Some points:
[-36 -18 -17 -82 -1 -7 -52 77 35 11 5 33 78 10 44
 -29 14 -13 8 19 -1 52 40 -13 -45 19 62 -69 7 3
 -30 21 -18 -6 45 -26 -33 66 18 26 -11 -127 16 -6 -27
 -86 9 -22]
[5 57 34 -9 36 -2 31 36 -40 11 45 -58 25 -23 -17 -15 5 8 77
 41 34 29 6 -16 79 58 -10 -58 -49 -20 31 27 -33 60 -23 -7 16 -51
 -7 -31 -36 -6 46 82 40 -28 6 -83]
[37 18 37 -54 -16 -111 -8 -24 48 45 12 -6 -44 -44 -25
 -54 -17 50 -64 42 -18 61 -2 39 -8 -22 73 4 -2 -49
 -22 -111 7 -24 -9 -18 29 11 -8 -20 26 40 -36 49 36
 39 -8 -11]
[-2 11 11 73 26 -14 -52 62 71 -58 -46 -30 7 -45 -8 5 76 6 105
 10 -76 35 55 -25 -28 62 -44 28 -12 8 -61 -24 -40 -22 9 12 52 -3
 48 31 -14 8 -48 -36 -51 37 2 12]
[-11 27 -31 -42 29 -4 37 -60 -20 -1 -27 -21 -63 54 -9 -9 33 -13 -64
 23 -7 -56 -35 -65 36 28 -26 -20 -40 39 -73 -51 -3 -50 -47 13 -15 0
 0 92 0 -19 -76 17 -28 -26 -49 -62]
[-27 22 53 -14 -10 28 -14 -15 0 -33 45 16 -39 114 -51 49 -48 40 21
 18 -2 1 -36 -32 -77 -85 -25 -13 0 -67 -36 -26 -43 42 60 -7 -5 -15
 -16 61 0 38 15 -1 16 -16 -16 -18]
[19 -40 -47 -101 -97 13 -46 -18 17 19 6 -28 31 4 5
 28 44 39 30 1 24 -17 25 -36 8 12 -30 87 31 2
 33 -28 25 4 -18 16 -11 -87 48 -17 -18 68 -55 45 21
 -25 -3 -13]
[9 -63 -3 -31 -40 -56 27 72 9 -1 16 -88 -41 22 -44 42 -4 -34 -32
 -20 46 10 -35 17 43 -6 -24 -63 18 56 -26 2 68 2 19 -35 9 -13
 -40 47 100 90 29 -20 -39 -12 -17 16]
[-14 19 25 58 -26 28 -47 37 -58 13 -48 86 -7 -33 8 50 68 -6 -17
 -95 -9 -2 -17 59 -13 81 68 14 -44 -55 -15 27 16 32 -24 15 -50 -26
 -72 18 1 17 -35 89 32 9 -39 13]
[9 -38 33 49 -35 3 36 -34 37 0 -60 -10 23 61 -56 -32 -10 38 -1
 57 24 0 56 -11 -14 61 26 -75 -9 35 84 7 -28 -32 25 25 -69 -77
 -9 -41 -5 -45 14 -17 45 28 -35 37]
[42 21 3 -27 5 33 -24 116 13 4 -29 41 -90 41 -5 -45 -2 17 -54
 19 -33 -77 51 -41 13 0 -35 10 28 -17 58 -36 -19 -9 7 -2 58 34
 -44 -68 69 29 -1 -12 -29 -41 30 -21]
[31 35 -15 38 38 22 0 -2 -23 -21 16 -13 53 -45 73 71 -79 27 -34
 63 47 -46 -7 -23 -27 50 58 -13 -68 -43 12 25 35 61 17 -24 14 -17
 5 -8 38 -13 -46 31 -74 66 10 61]
[-26 -73 -4 36 -8 -39 35 -2 -42 -70 34 -41 14 -53 27 -70 8 7 -34
 -4 -51 -29 -31 -58 -61 -18 17 23 84 13 -48 -24 43 17 20 47 -3 -24
 -31 -52 -38 -10 20 -2 12 -53 -43 -12]
[-41 51 16 13 60 15 22 6 9 -71 48 -13 -52 33 38 -1 -23 26 -16
 -57 63 63 20 20 85 18 18 26 63 49 54 -6 23 -13 -21 -15 -11 29
 34 8 -32 -3 -39 -3 85 -71 20 97]
[-10 -52 -8 30 -63 -72 -5 -41 73 -19 33 48 -72 12 20 -51 -33 -80 43
 -11 -9 -24 1 -10 36 -22 -39 64 9 -24 65 38 19 19 17 -19 6 15
 -97 42 5 -46 -11 36 -38 29 8 -14]
[-51 -1 -59 1 -78 71 39 0 53 -24 -4 -36 -25 -52 -49
 48 24 42 -6 28 -66 13 -54 19 -2 -112 12 -9 -61 25
 54 -38 24 19 -39 16 8 23 -42 12 -4 -55 6 31 -43
 -15 13 15]
[30 -47 -42 -5 76 115 37 -12 69 8 17 14 -13 14 -58 -17 -5 -68 20
 -29 5 13 40 -4 -53 2 24 -27 21 -19 -38 22 80 -32 34 11 -10 32
 19 -19 -37 22 -39 36 49 54 82 -60]
[-68 26 -10 24 6 84 -44 -10 -55 30 38 -11 -17 -5 26 -30 -7 -5 -50
 25 -14 21 -6 40 102 14 72 16 25 -69 43 -6 12 -45 4 -8 1 -5
 52 11 -78 47 28 -82 -69 12 -15 -26]
[-36 -22 -8 18 80 -11 -28 -58 -21 96 -46 -70 24 -74 -17 26 -62 -59 -4
 -9 -45 31 -18 -56 -19 -2 -1 -10 54 -46 74 34 -73 2 -17 -25 16 3
 30 9 61 -3 -3 34 60 -38 -23 27]
[0 -1 12 -60 16 44 -1 -57 54 -52 -55 -42 -29 -16 85 1 -21 -7 5
 -20 -60 -35 46 107 2 -60 -57 6 19 11 -27 -4 -37 15 43 -11 -61 -23
 -32 -39 19 32 35 20 -50 11 -38 -18]
[-2 -53 39 -13 104 -1 -72 -26 32 -7 67 61 38 -29 14 -7 95 28 -18
 39 73 -42 -95 5 45 -45 -31 -31 -1 73 19 -28 -6 -27 26 30 56 -7
 5 -20 -5 2 27 -6 10 43 -48 22]
[-8 8 -28 23 17 -7 -29 -9 -2 79 -52 -34 -1 7 45 3 25 18 -4
 3 55 -17 50 -34 -25 -22 32 61 -41 -15 -54 12 46 -14 -25 19 41 -50
 -14 47 41 -59 127 -52 103 29 11 -5]
[-22 49 7 -32 -25 -9 8 4 59 -60 -44 44 62 -19 -38 46 -19 -59 48
 -23 55 10 19 -56 4 -45 65 -10 8 -5 -50 48 2 -36 -42 -19 27 61
 -20 -76 -19 4 18 -48 -7 17 -34 -35]
[14 -2 27 -95 -9 -9 17 60 -37 -16 -31 54 -38 -41 -5 17 11 -32 30
 53 -91 24 -90 10 -41 50 10 -15 38 30 -34 105 -32 -2 -43 7 -16 -24
 26 19 -12 2 -8 -77 40 48 63 38]
[-27 -87 -7 67 -28 41 9 -12 -56 13 -36 57 -5 -22 22 -9 -82 6 7
 12 62 36 -25 19 14 25 -68 -2 -85 16 -48 -27 -45 -34 11 -31 37 -9
 -4 -37 -1 9 -22 8 39 -53 61 21]
[22 3 -31 -20 39 -46 22 -4 -12 61 -12 2 52 89 -31 -29 -26 46 40
 20 -29 -24 -1 41 19 5 -58 43 -5 -34 11 44 76 -21 32 50 31 44
 -15 19 -98 55 16 20 -32 -61 -54 54]
[34 7 -26 -14 44 -28 25 -26 -92 -10 0 37 94 -30 -81 3 -21 18 -56
 -48 -37 -13 85 -8 48 -10 -27 27 -31 1 -20 -10 -25 47 -7 -24 -46 -33
 -57 -1 -14 6 -3 -64 18 55 39 44]
[7 53 -23 90 -22 -63 4 71 26 104 30 -7 34 34 26 35 -24 -47 -80
 -21 17 -10 17 11 7 -41 -22 -22 -21 22 -14 29 -68 48 -34 26 -52 -20
 40 -41 -62 -10 -24 -3 11 18 29 -10]
[5 -28 21 28 20 16 50 -19 -33 39 42 27 -46 0 -33 45 42 41 8
 43 82 15 37 31 9 41 16 74 103 14 -35 -18 -27 39 -50 25 -35 78
 21 -7 27 -15 29 -7 -76 2 -38 -4]
[18 30 -9 8 -44 -79 -15 -23 -55 -38 -46 12 6 -6 -7
 -16 17 -34 25 13 32 -103 -11 82 -41 -45 5 10 27 50
 60 -61 5 33 77 -28 5 43 60 49 -21 6 -29 -11 23
 -6 63 -33]
[33 -25 41 -7 -31 -36 48 -34 -63 -12 11 -23 -50 47 50 10 96 -22 21
 -66 -28 44 -4 -4 -35 -76 -41 -18 -58 -28 41 5 30 -18 -8 -61 29 22
 55 -77 5 -62 -21 -44 -29 23 -55 -4]
[33 88 32 22 -58 60 23 19 30 -12 48 -7 63 -77 20 -43 -34 -11 21
 -29 -27 5 -38 10 -57 30 -77 8 10 -2 -9 22 28 -62 -4 -5 -26 55
 28 81 66 -13 8 -55 22 3 -26 -13]
[34 26 -25 26 -7 21 -34 -73 -28 -27 23 7 27 69 30 -24 -42 34 27
 -98 -17 33 -44 -18 0 54 55 -46 -20 45 1 28 -41 6 -32 50 8 -34
 18 -18 46 24 48 47 -67 9 93 7]
There is one direction along which these points spread out most. Take the direction at right angles to it along which they spread out most. Go by this last direction. Where along it does each point below lie, from 0 to 99? The average is 50, and the first point in the table lies past the average. One standard deviation of the points above along it is 16.
[18 30 -9 8 -44 -79 -15 -23 -55 -38 -46 12 6 -6 -7
 -16 17 -34 25 13 32 -103 -11 82 -41 -45 5 10 27 50
 60 -61 5 33 77 -28 5 43 60 49 -21 6 -29 -11 23
 -6 63 -33] 49
[42 21 3 -27 5 33 -24 116 13 4 -29 41 -90 41 -5 -45 -2 17 -54
 19 -33 -77 51 -41 13 0 -35 10 28 -17 58 -36 -19 -9 7 -2 58 34
 -44 -68 69 29 -1 -12 -29 -41 30 -21] 46
[33 -25 41 -7 -31 -36 48 -34 -63 -12 11 -23 -50 47 50 10 96 -22 21
 -66 -28 44 -4 -4 -35 -76 -41 -18 -58 -28 41 5 30 -18 -8 -61 29 22
 55 -77 5 -62 -21 -44 -29 23 -55 -4] 57
[9 -63 -3 -31 -40 -56 27 72 9 -1 16 -88 -41 22 -44 42 -4 -34 -32
 -20 46 10 -35 17 43 -6 -24 -63 18 56 -26 2 68 2 19 -35 9 -13
 -40 47 100 90 29 -20 -39 -12 -17 16] 41
[30 -47 -42 -5 76 115 37 -12 69 8 17 14 -13 14 -58 -17 -5 -68 20
 -29 5 13 40 -4 -53 2 24 -27 21 -19 -38 22 80 -32 34 11 -10 32
 19 -19 -37 22 -39 36 49 54 82 -60] 68
[-11 27 -31 -42 29 -4 37 -60 -20 -1 -27 -21 -63 54 -9 -9 33 -13 -64
 23 -7 -56 -35 -65 36 28 -26 -20 -40 39 -73 -51 -3 -50 -47 13 -15 0
 0 92 0 -19 -76 17 -28 -26 -49 -62] 41
[31 35 -15 38 38 22 0 -2 -23 -21 16 -13 53 -45 73 71 -79 27 -34
 63 47 -46 -7 -23 -27 50 58 -13 -68 -43 12 25 35 61 17 -24 14 -17
 5 -8 38 -13 -46 31 -74 66 10 61] 43
[7 53 -23 90 -22 -63 4 71 26 104 30 -7 34 34 26 35 -24 -47 -80
 -21 17 -10 17 11 7 -41 -22 -22 -21 22 -14 29 -68 48 -34 26 -52 -20
 40 -41 -62 -10 -24 -3 11 18 29 -10] 41
[-41 51 16 13 60 15 22 6 9 -71 48 -13 -52 33 38 -1 -23 26 -16
 -57 63 63 20 20 85 18 18 26 63 49 54 -6 23 -13 -21 -15 -11 29
 34 8 -32 -3 -39 -3 85 -71 20 97] 29
[-8 8 -28 23 17 -7 -29 -9 -2 79 -52 -34 -1 7 45 3 25 18 -4
 3 55 -17 50 -34 -25 -22 32 61 -41 -15 -54 12 46 -14 -25 19 41 -50
 -14 47 41 -59 127 -52 103 29 11 -5] 50
[5 57 34 -9 36 -2 31 36 -40 11 45 -58 25 -23 -17 -15 5 8 77
 41 34 29 6 -16 79 58 -10 -58 -49 -20 31 27 -33 60 -23 -7 16 -51
 -7 -31 -36 -6 46 82 40 -28 6 -83] 37
[34 7 -26 -14 44 -28 25 -26 -92 -10 0 37 94 -30 -81 3 -21 18 -56
 -48 -37 -13 85 -8 48 -10 -27 27 -31 1 -20 -10 -25 47 -7 -24 -46 -33
 -57 -1 -14 6 -3 -64 18 55 39 44] 39
